In the rows, zero is written as 128.
One turn sends every row of this set to another row. A few are shown first. Where does it send the rows asked after them?
Z_338: [105 120 156 126 134 118 121 110 113 173 145  96 131 139  98 139 103 139
 124 152 109 127 123 142 135]
Z_504: [ 95 112 147 132 114 101 101 118 122 158 135  96 126 119 113 138  88 124
 146 135  87 121 130 130 127]
Z_624: [124 147 138 115 128 135 143 130 134 127 123 117 114 146 128 135 136 122
 121 136 175 133 110 115 105]
Z_278: [ 93 129 165 139 148 102 111 107 110 139 132 104 118 129  94 152 109 130
 133 148  95 130 137 119 119]
Z_651: [119 137 165 128 124 112  97 134 145 130 134 137 102 153 159 121 131 137
 151 111 126 108 152  82 115]
Z_692: [143 143 128 113 146  91 125 101  94 104 132 124 137 152 116 110 140 147
 130 158 110 126 172 116 112]
Z_119: [100 159 131 123 127 103 133 139  71 152 108 150 156 130 121 123 112 120
 124 136  95 112 123 108 117]
Z_106: [111 128 118 108 103 132 152 150 142 134 127 110 115 130 144  94 132 107
 133 125 113 109 120 107 146]
Z_414: [137 161 127 124 131 127 135 103 132 117 140 107 108 147 136 140 136 137
 118 133 157 130 120  98 105]
Z_439: [119 137 106 111 110 139 139 135 140 149 144 117 120 153 142  98 137 128
 126 123 104 102 127  89 152]
Z_889: [ 91 140 131 131 138 140 118  99 105 130 136 140 132 106 127  81 103 138
 140 153 115 146 128 131  90]
Z_65: [115 118 151 144 112 121 122 135  88 145  88 120 131 119 123 112 136 163
 148 146 118 126 157 136 110]
Z_290: [132 122 107 110 127 127 116 118 110 155 145 136 165 162 111  92 106 148
 134 149 130 129 168 117 121]
Z_582: [131 134 111 122 117  69 119 127 117 142 132 133 138 132 132  99 102 139
 144 133 107 128 169  92  91]
Z_698: [ 93 136 176 122 135 125 110 147 134 114 121 145 105 151 149 116 133 118
 154 120 131 106 146  93 119]

Z_439 turns into Z_651
Z_290 turns into Z_582
Where do these go?
Z_504 turns into Z_278
Z_65 turns into Z_889
Z_698 turns into Z_624

